In the rows, 128 means zero.
Named moves, each a turn or a mirror, and the order they were made in; the first pair answered
q363:
[ 94 138 132 146 140 121 165 113  98 143 159 111 125 127 152 130  92 150
 123 128 124 133] => [ 93 141 126 133 140 116 171 117  92 157 149 109 114 130 147 122 110 139
 121 129 126 133]
[118 140 114 162  99 120 115 119 142 120 132 138 135  91 143 160  96 146
 109 122 116 141] => [111 143  96 129 101 106 133 132 117 165  98 126 104 101 138 135 150 118
 110 122 116 150]
[109 117 106 117 106 122 132 125 110 147 136 160 165 155 141 112 153 127
 168 133 113 131] => [111 116 116 134 107 128 123 119 122 128 151 167 177 151 143 125 129 139
 168 132 115 127]
[129 104 134 158 156 134 114 108 136 113 109 142 133 114 123 110 107 136
 136 133 160 141] => [124 107 123 138 160 126 125 115 124 138  92 135 117 117 121  96 137 117
 137 133 159 145]
q251:
[141 135 134 170 144 161 109  79 124 116 140 138 122 145 126 142 117 129
 135 126 127 126] => [117 142 116 148 152 156 128  82 114 149 116 123 100 140 122 122 149 126
 116 124 112 146]
[123 128 120 114 123 128 129 130 131 138 115 134 125 117 125 118 131 127
 114 122 116 141] => [141 124 136 130 122 134 114 127 136 118 132 139 140 119 125 133 110 127
 133 122 132 122]
[131 125 136 146 123 145 120 125 136 105 152 127 139 133 133 143  93 137
 128 119 127 121] => [ 93 136 121 133 132 142 147 123 111 142 135 102 119 129 126 126 122 124
 109 123 114 137]
q103:
[ 65 108 146 147 158 133 163  82 100 130 166 101  92 151 157 144  74 135
 115 116 159 116] => [ 96  83 138 136 168 144 159  86 120 114 147 127  89 167 173 138  71 147
 118 109 171 114]
[159  70 120 114 166 153 143 122 132  96 167  99  73 117 135 138  72 138
 162 112 174 124] => [119 101 128 130 154 141 148 115 103 115 191  62  77  97 115 145  76 118
 161 122 162 121]
[115 122 141 144 128 152 143 120 135 122 156 103 109 132 131 140  99 136
 133 128 133 115] => [129 111 136 139 133 158 142 121 147 119 148 117 107 139 138 138  98 142
 134 125 137 116]
[129 129  89 142 162  93 156  95 139 144 120 142 120 163 120 101 139  98
 115 104 157 103] => [116 139  95 148 158  90 159  91 127 150 129 129 119 153 113 104 141  94
 117 108 150 104]
q286:
[181  84 120 110 139 134 125 143 141 115 103 170 137 145 142 119 133 124
 145 126 161 114] => [175 109 137 128 105 143  98 153 169  92 133 153 148 118 128 148 106 148
 125 130 124 124]
[144 103 129 108 121 139  96 140 157 131 123 145 146 135 137 143 133 152
 117 131 132 113] => [148  99 129 100 128 140 100 141 152 139 117 144 141 140 138 139 143 145
 122 131 136 110]
[134 125 108 116 138 120 111 132 124 139 110 158 149 130 119 104 160 126
 131 135 117 133] => [129 139 117 128 121 122  97 135 138 124 127 152 156 114 114 117 142 140
 123 134  99 137]
[ 99 121 133 139 132 138 148  93 100 152 137 104 133 123 106 141 120 135
 154 125 143 115] => [100 130 135 141 121 142 141  99 109 150 145  96 130 117 101 152 115 139
 149 123 132 117]
q346:
[118 124 121 138 152 105 139  98 128 102 101 160 147 120 143  77 129 174
 104 121 123 160] => [132 124 119 132 146 108 129 110 143  96  98 166 146 123 142  81 134 179
 105 120 118 164]
[103 125 147 160 146 119  83 137  85 114 195 141 152  98 119 117 125 122
 143 124 110 124] => [108 112 143 162 161 122  94 128  77 110 188 150 153 110 131 110 121 119
 149 116 130 117]
[112 125 126 138 124 134 137 128 136 151 127 109 117 100 123 128 141 112
 106 108 128 117] => [114 113 126 141 138 136 142 119 132 149 119 115 117 107 130 123 139 113
 108 102 140 115]
[153 135 151  95  96 111 119 152 121 142 115 118 134 119  76 112 164 118
 142 117 105 131] => [123 141 153 107 108 109 137 136  94 152 119 102 139 114  73 108 159 110
 140 122 112 128]

Each pair is two moves apart.
[155 124 138 103 129 153 106 129 139 131 111 144 130 151 154 136 118 102
 133 121 129 111] => [122 157 142 110 107 143 102 135 132 143 128 110 131 128 133 145 124  98
 116 133  99 123] | q346, q346
[129 145 115 107 117 118 127 145 122 152 116 124 108 107 111 124 171 124
 124 143 114 132] => [113 148 138 154 120 130 121 118 124 113 153 126 143  91 117 146 111 148
 125 144 119 122] | q363, q346
[ 79 171 107 121 135 115 127 136 139 135 129 102 125  97 108 123 122 159
  80 141  76 164] => [102 136 125 158 161 133 124 107 148  88 145 139 155 113 134 137  62 179
  97 132 117 135] | q286, q363
[ 46 100 140 151 119 142 141 118 101 129 148 129 168 133 135 124  99 186
 112 114 143 127] => [ 99  79 133 129 112 154 121 137 144 109 129 167 162 151 148 124 100 203
 115 104 145 128] | q103, q346
[ 96 139 111 125 103 125 127 133 152 133 127 112 130 101 132 136 126 149
  85 142  77 167] => [ 97 133 139 164 114 129 125 108 134 107 162 113 157 105 137 155  83 140
 114 142 110 134] | q251, q346
[183 115 169  92 124 168 121 177 159 100 139 113  79 138 145 148 102 161
 116 130 116 147] => [146 114 189 119 146 166 155 147 100 122 166  79  79 145 144 152  84 127
 140 132 153 117] | q251, q346
[127 100 102 125 125 140 147 120 131 102 130 109 105 189 150 117  99 134
 113 125 190 106] => [120 123  78 100 101 131 132 145 158 113 103 109  97 169 135 104 135 152
  79 129 140 146] | q103, q251
[137 138 106 126  61 131  65 154 178 138 177 125 116 129  82 161 119 147
 121 140 102 152] => [ 89 148 114 135  76 119 101 137 115 180 188  79 103 132  74 156 137 100
 141 149 123 132] | q251, q363
[145  77 124 116 164 157 157 103 134 123 121 150 107 163 163 115 103 132
 141 107 170 110] => [ 96 157 149 130  95 133 129 134 112 156 177  70 109 108 100 155 126 110
 131 134 105 121] | q346, q103
[132 124 141 152 134 134 123 118 111 113 145 137 155 123 128 138 107 127
 154 136 151 105] => [149 117 124 117 137 128 130 134 107 144 113 139 129 138 127 118 151 107
 157 133 153 111] | q363, q346
[147 120 153 140 110 144 128 126 131 111 174 124 107 148 122 166 105 132
 130 117 148 101] => [111 121 123 114 137 139 169 117 105 155 136 105  77 155 127 132 144 123
 108 110 143 126] | q251, q346
[132 110 155 114 152 126 171  96 140 154 116 105 129 160 164 116 128 116
 116 118 162 124] => [164 117 147  95 115 125 135 134 191 139 108 124 126 150 156 124 141 138
 100 119 126 143] | q251, q346
[147 127 113 105 126 128 128 139 133 138  96 146 125 122 126 114 161 127
 123 133 116 143] => [152 123 131 119 126 122 128 133 108 138 117 139 133 131 125 128 154 103
 158 139 145 112] | q251, q363
[143  87 147 156 155 109 160 107 131 115 128 142 134 130 131 132 116 138
 138 136 172 127] => [120 130 160 160 114  96 142 125 121 135 157 100 133 102 101 155 131 123
 136 152 139 131] | q346, q103
[100 147 128 139 107 135 128 122 135 119 135 103 118  89 111 126 116 161
  99 133  90 152] => [102 107 124 148 160 141 163  88 110 114 117 127 123 120 142 105  98 155
 116 124 144 134] | q346, q346
[140 136 113 138 129 112 116 129 143 117 113 134 154 107 122 128 135 146
 138 135 110 147] => [134 127 126 155 142 115 129 114 115 118 127 126 159 117 128 133 120 130
 156 138 137 126] | q251, q346
[131 100 114 126 128 144 117 126 157 129  96 154 130 116 143 110 121 157
 112 107 114 144] => [118 125 128 144 104 134  96 129 157 123 123 138 147  97 124 130 114 153
 115 119  97 137] | q103, q251
[ 95 113  98  75 136 150 164 113 131 154 102 109 104 135 124 111 117 146
  83 108  93 156] => [143 100 101  51 129 143 151 137 127 161  89 129  97 158 122 110 152 118
 122 109 124 131] | q251, q363
[168  70 109 103 160 141 129 153 162  96 114 177 126 148 154 108 125 173
 128  88 165 114] => [117  86  87  81 174 130 166 149 128 150  91 140  95 144 146  83 162 155
 104  91 150 135] | q251, q251
[151 112 126 115 129 134 129 148 143 127 126 142 112 146 138 125 136 122
 130 131 129 128] => [119 139 130 124 114 124 129 148 128 141 138 112 114 124 121 132 140 113
 118 139 107 137] | q346, q346
[106 131 132 160 139 138 122 109 140  95 133 145 160 110 137 124  89 162
  99 121 115 152] => [ 90 139 106 119 141 117 148 125 107 154  94 122 122 120 123  95 160 121
 100 126 112 162] | q103, q363
[144 116  97 140 132 121 135 124  96 133 105 147 158 116  86  99 164 125
 156 170 146 144] => [142 122  99 139 123 121 132 127  96 135 112 141 160 110  81 103 169 124
 155 171 143 142] | q346, q103
[135 137 120  83  81 144 146 154 131 233 106 102  29 150 106 151 140  90
 111 103 129 167] => [207 113 140  87  65 148 102 173 165 185 116 152  51 167 110 172 122  98
 144 101 154 141] | q251, q363
[174 141 121  58 115 135 131 164 131 127 103 168  96 139 152 130 225  76
 142 100 116 150] => [188 136 163  98 117 138 120 148 106 102 156 164 126 144 153 164 181  53
 191 109 163 100] | q251, q363
[105 123 145 155 155  76 112 131  93 124  88 159 152 129 134 107 148 113
 182 140 171  88] => [147 136 147 127 111  78  71 171 139 112  88 172 147 124 124 123 158 129
 177 140 141  99] | q346, q346
[160 106 129 123 160 126 121 116 145  92 122 168 147 143 159 118  95 130
 132 113 143 120] => [169 125 111  80 133 116 112 151 149 127  99 155 119 141 139 111 151 113
 126 116 120 135] | q363, q346
[118 142 142 146 128 111 128 111  91 137 140 107 125 125 106 143 129  94
 160 132 138 122] => [159 113 136 132 138 124 119 120 112 121 126 141 120 146 125 138 125 105
 174 122 156 117] | q346, q346
[130 133 114 133 128 104 128 135 115 142 123 119 142 112 110 128 142 116
 150 134 142 131] => [116 138 107 133 129 103 129 133 122 144 120 115 139 109 109 124 141 127
 134 134 129 142] | q363, q251
[151 113 153 128 137 137 131 151 154 130 171 114 122 129 136 117 131 155
 122 106 128 110] => [157 112 154 123 137 134 135 151 145 138 167 114 118 138 135 116 143 144
 132 107 134 105] | q363, q251
[125 142 128 139 133 104 115 119 120 144 122 127 135 116 106 124 144 118
 130 137 130 124] => [118 145 125 139 133 105 114 119 127 142 119 127 135 112 109 124 142 130
 119 137 120 134] | q363, q251
[119 134 145 148 109 138 139 108 163 105 123 141 153 155 143 131  99 158
 111 134  99 152] => [101 140 135 138 113 133 154 109 152 126 109 129 140 154 139 119 116 153
  97 138  91 167] | q251, q251
[ 80 148 136 144  99 161 159 113 133 149 157  98  95 132 138 161  99 165
 123 124 118 149] => [ 79 146 124 139 103 161 159 113 143 145 143 109  98 130 139 152 106 181
 106 123 105 162] | q251, q346
[ 99 133 131 132 146 121 142 118 100 153 133 125 119 148 119 100 120  91
 139 121 153 121] => [157 120 129 108 124 130 111 148 146 133 123 158 109 162 124 106 129 107
 145 115 148 125] | q346, q346
[129 114 112  94 117 124 174 147 103 148 111  97  86 141 118 118 123 118
 117 121 118 139] => [107 120 120 123 121 133 174 131 108 127 134  91 101 125 121 131  82 141
 101 120 108 144] | q363, q251
[119 110 130 124 168  67 133 113 100 159 157 102 107 117 126 144 172 127
 160 139 111 116] => [163  75 131 131 176  87 117 110 143 114 152 151 121 134 151 149 134 160
 161 126 125 113] | q103, q363
[117 103 128 144 151 149 182 102 105 128 122 144 113 133 141 127 109 113
 149  95 187 110] => [ 73 145 111 128 130 131 185 114  96 162 114 109 100 105 112 116 148 109
 115 103 141 143] | q251, q103
[144 134 166 138 110 149 109 153 145  94 144 124 120 132 123 160  78 139
 151 115 124 120] => [142 131 139  89 116 134 137 172 123 150 100 117  83 147 117 127 149 106
 151 115 127 132] | q363, q103
[149 123 142 116 115 152 143 140 141 132 154 144 103 122 133 136 130 138
 120 134  96 139] => [151 119 138 116 123 152 146 137 141 132 149 150 104 126 140 131 127 144
 117 131  97 140] | q346, q103
[152 122 138 102 105 162 137 144 151 144 160 104  55 134 127 144 109 125
 121 116 116 132] => [155 125 136 106  98 162 129 147 162 134 159 108  65 126 123 146 107 137
 114 119 106 137] | q346, q251
[167 126 139 100 106 164 120 179 175 136 142 106  86 138 128 143 118 150
 116 111 108 120] => [126 152 140 112 103 152 132 172 148 160 153  69  84 117 114 141 126 136
 105 121  96 126] | q363, q346
[157 125 148 121  83 169 115 176 175  95 184 100  94 126 133 165  66 147
 135  97 146 132] => [ 93 119 137 123 134 163 186 139 100 152 165  56  70 141 144 132  86 110
 133  96 175 127] | q251, q346
[139 112 132 133 112 170 137 144 151 130 155 123  89 132 147 164  85 164
 120 109 120 122] => [104 123 127 125 123 163 165 140 118 161 153  95  76 132 142 150 105 145
 119 112 120 125] | q251, q363
[127 145 144 141 119 118 125 137 140  80 140 141 159  80 107 143 138 130
 115 137 133 106] => [148 114 123 114 140 129 140 136 153  85 102 167 139 106 129 119 151 140
 107 124 146 114] | q251, q103
[156  99 121  96 129 163 134 145 156 130 123 119  76 147 137 138 101 140
 134 109 128 134] => [152 107 139 112 122 162 133 142 141 131 145 104  80 145 132 154  91 126
 149 112 137 118] | q251, q346
[147 130  94  90 121 100 129 160 136 152 104 117  92 153 118 111 177 119
 133 123 123 136] => [ 81 146 124 153 139 113 157 112  96 144 159  71 111 132 116 137 112 119
 132 129 131 119] | q363, q251
[130 123 129 165 123  70 120 117 132 119 140 161 151 107 144  96 105 155
 166 116 150 132] => [140 134 132 159 104  71 106 131 143 119 144 158 149  98 134 105 111 159
 160 118 130 138] | q346, q346
[153 118 164 143 116 150 124 145 127 123 167 122 116 150 131 171  93 119
 167 127 154  97] => [170 114 157 128 110 148 111 155 135 119 153 134 115 152 134 167 107 120
 172 124 153  99] | q286, q346
[ 59 143 124 138 143 102 177 112  85 152 118 116 155 121 103 103 130 107
 104 131 120 136] => [ 85 138 108 127 129 113 150 125 145 118 102 150 162 115 114 103 118 156
  72 124  88 166] | q363, q251
[145 109 133 130 140 141 138 114 109 123 132 128 119 156 138 133 108 111
 157 128 158  99] => [169 108 130 110 122 143 121 136 132 123 125 137 112 156 134 134 123 117
 155 127 146 107] | q363, q346
[133 152  96 130 112 157 152 135 167 125 123 106 118 128 118 134 108 156
  91 148 109 151] => [171 117 108 137 133 160 149 125 159 105 122 139 136 157 139 134  95 141
 131 142 163 116] | q286, q251
[130 125 117 116 140 114 126 130 109 141 112 124 134 124 116 106 165 105
 147 130 147 144] => [160 117 124 124 129 121 103 136 135 109 122 149 150 126 124 118 142 125
 156 128 151 135] | q251, q363
[ 66 159 112 161 118 119 149 107 110 105 143  82 147 129  90 158 127 132
 127 146 125 145] => [ 68 151 104 138 128 114 163 112  95 128 124  76 129 141  90 143 158 112
 130 143 136 142] | q363, q286
[ 97 129 160 153 154 127 126 112  64 162 158  72 106 145 130 153 116  79
 154 154 132 113] => [183  78 153 120 154 148 102 135 118 133 132 137  97 181 158 153 111  98
 176 137 163 101] | q346, q346
[ 91 133 115 156 174  86 114 104 114 105 124 141 182 122 121  98 126 145
  94 128 128 149] => [124 115 108 144 171  93 104 117 138  91 111 167 180 134 131  94 125 156
  98 123 137 147] | q103, q346
[ 89 143  94 110 124 106 121 136 133 143 106 117 128 100 106 107 163 139
  84 133  84 151] => [126 116  99 124 132 125 103 130 172  96 108 159 146 108 129 117 120 173
  86 120  93 148] | q103, q363
[132 138 116 102 102 118  88 140 158 130 101 142 118 148 106 106 174 133
 108 128 107 151] => [ 98 156 132 141  97 121  86 118 150 110 138 121 144 123 101 129 136 146
  98 135  93 151] | q363, q346
[117 113 121 113 135 121 164 107 102 127 113 150 108 153 135 111 132 140
 134 127 135 132] => [118 128 133 131 110 131 139 114 135 102 138 145 122 131 130 137 101 169
 116 130 103 143] | q286, q103
[159 104 118 123 147 156 129 121 147 113 120 161 129 158 155 132 143 152
 141 102 164 106] => [139 110 122 130 156 149 152 108 111 135 127 135 120 160 149 131 148 126
 156 105 179  95] | q363, q251
[124 144 126 143 121 104 100 124 122 134 148 147 129 117 130 145 137 126
 130 154 138  93] => [137 129 106 117 131 109 109 132 138 137 117 169 114 129 143 126 154 137
 116 147 136 109] | q251, q103
[167 120 144 125 119 155 110 128 147 128 138 163 108 152 137 140 106 129
 148 146 123  80] => [132 144 139 120 110 136 127 131 110 169 137 123  93 140 117 134 143 100
 147 153 111  82] | q363, q103
[105 138 115 111 135 122 141 125 135 132 103 129 130 127 137 104 136 148
  83 123  97 169] => [100 142 126 131 130 126 135 116 139 115 122 127 143 119 138 118 109 159
  82 126  94 165] | q363, q103
[ 71 138 117 133 157 146 131 128 106 104 118 116 108 147 116 130  54 140
  91 139 112 138] => [ 87 123  97 102 164 142 141 140 105 122  83 129  88 164 121 107  88 127
  94 133 121 145] | q103, q363
[113 146 120 120 112 123 106 144 127 124 121 106 114 130 113 119 162 123
 126 119 125 152] => [132 129 141 141 123 133 101 134 126  98 141 119 130 142 125 136 129 116
 153 118 157 125] | q103, q251
[132 123  89 123 171  94 119  89 100 138  46 179 173 134 153  65 173 141
  99 117 134 154] => [201 125 124 141 123 106  55 112 148  84  95 205 201 129 147 115 132 152
 133 120 141 123] | q251, q346
[116 118  99  99 155 121 151 127 133 141  88 148 122 137 134  92 148 145
  97 125 113 153] => [ 92 125 135 157 163 132 152  94 112 112 140 133 153 127 136 126  84 145
 113 130 132 123] | q363, q251
[106 139 150 119 121  96 128 116 149  86 185 115 130 148 144 121 117 161
 120 120 118 144] => [142 130 146 101 114  92 110 132 162  85 171 134 125 163 145 115 135 155
 132 119 128 140] | q363, q251
[136 142 130 118 113 113 113 141 119 137 121 133 147 115 108 131 148 119
 144 140 119 131] => [151 131 129 123 118 123 107 144 138 121 120 150 150 121 121 132 134 131
 145 136 124 129] | q103, q363
[114 132 110 153 158 132 144 100  92 128 115 130 118 129 139 109 141 143
 112 123  95 133] => [144 123 102 132 151 130 128 116 109 123  96 150 113 140 142 103 162 145
 116 122  94 137] | q251, q363
[131 147  99 113 121 100 115 145 139 138  96 151 141 112 122 108 177 126
 113 130 107 151] => [132 147 116 149 112 113  99 133 155 100 129 158 168  98 126 132 124 149
 114 133 104 140] | q103, q363
[ 77 132 113 135 129  94 154  87 106 162 166 120 142 118  99  97 148 102
 127 145  91 143] => [ 93 128 103 129 118 105 135  96 155 131 150 150 150 110 107  97 138 144
  98 139  60 169] | q363, q251
[155 157 133 122 102 126 108 151 176 122 146 129 109 146 100 146 145 140
 110 134 125 132] => [125 164 146 135 113 123 130 136 129 147 161  97 105 148  95 147 145 104
 129 140 146 111] | q251, q363
[141 123 154 136 132 140 115 154 129 113 143 123 130 105 131 144 110 139
 111 121 103 130] => [123 127 139 119 144 130 138 152  99 148 122 110 114 112 126 123 145 111
 112 119 110 131] | q363, q346
[103  80 114 124 131 135 171 123 119 142 130 139 122 152 116 120 107 116
 145  91 159 122] => [127  89 100  98 103 136 142 153 162 134 115 153 115 144 106 121 127 137
 126  92 124 146] | q251, q346
[138 143 111 107 114 100 140 123 106 158 104 148 141 126 112  83 181 101
 142 137 128 123] => [141 162 137 134  93  99 116 122 106 137 142 141 168 112  98 110 156  99
 160 145 128 105] | q251, q103
[110 115  86 115 169 123 148 111 124 139 121 150 134 139 133 115 145 119
 123 140 146 120] => [ 90 144 101 137 149 115 138 110 113 138 155 125 150 116 112 131 137 109
 127 151 133 115] | q251, q103
[140 162 152 157 125 148 117 153 143 107 130 140 155 127  94 169  96 152
 127 119 110 107] => [132 166 126 132 125 144 126 168 157 124  99 142 135 125  91 149 126 162
 102 113  84 136] | q251, q251
[167 112 105  78 126 127  84 135 166 121 118 124 146 138 139 141 153 134
  92 104 120 165] => [135 121 128  94 140 114 114 112  91 158 149  78 138 149 130 150 158  74
 135 111 163 120] | q251, q363
[116 115 134 132 156 145 145 129 148 119 126 138  97 137 157 112 111 163
 110 108 130 148] => [130 109 147 141 152 148 135 128 146 108 139 146 107 141 156 124  99 156
 128 107 152 128] | q363, q251
[126 143 121 141 126 125  79 111 163 107 139 156 147 130 132 150 114 174
 104 122  55 152] => [ 85 162 101 118 141 106 115 107 114 163 118 122 125 128 120 123 165 138
  98 128  53 158] | q346, q363
[166 113 119 116 125 118 118 151 131 136 102 137 126 151 116 124 162 124
 153 135 140 126] => [129 144 125 129 114 109 118 150 111 151 118 103 126 127  97 132 167 115
 139 143 112 134] | q346, q346
[121 148 107 119 110 125  86 120 139 118 126 110 164 126  95 146 115 128
 121 129 142 135] => [118 153 101 112 111 125  89 120 139 125 120 110 158 125  96 140 127 131
 114 129 136 143] | q251, q251
[124 146 132 160 122 147 114 135  89 130 173 115 139 116 109 143 138 125
 152 163  92 111] => [164  99 113 134 155 151 127 136  96 129 128 159 124 153 137 112 156 121
 169 147 132 104] | q286, q103
[115 145 124 162 131 159 128 110 136 115 112 149 152 102 136 110 111 183
  95 144 105 142] => [ 96 149 115 142 138 143 158 112  94 165  99 121 125 114 128  90 157 142
 110 148 117 136] | q251, q363
[121 115 119 111 139 111 154 121 113 125 124 123 124 139 143 125 118 113
 112 148 118 102] => [134 112 127 118 135 114 143 121 119 114 132 131 132 142 145 130 107 115
 118 148 124  94] | q251, q251
[131 120 123 135 162 151 152 135 117 127 128 124 119 144 150 130 116 150
 140 107 161 116] => [146 123 112 111 147 149 139 158 142 134 115 134 107 141 146 125 137 159
 129 106 135 135] | q251, q346
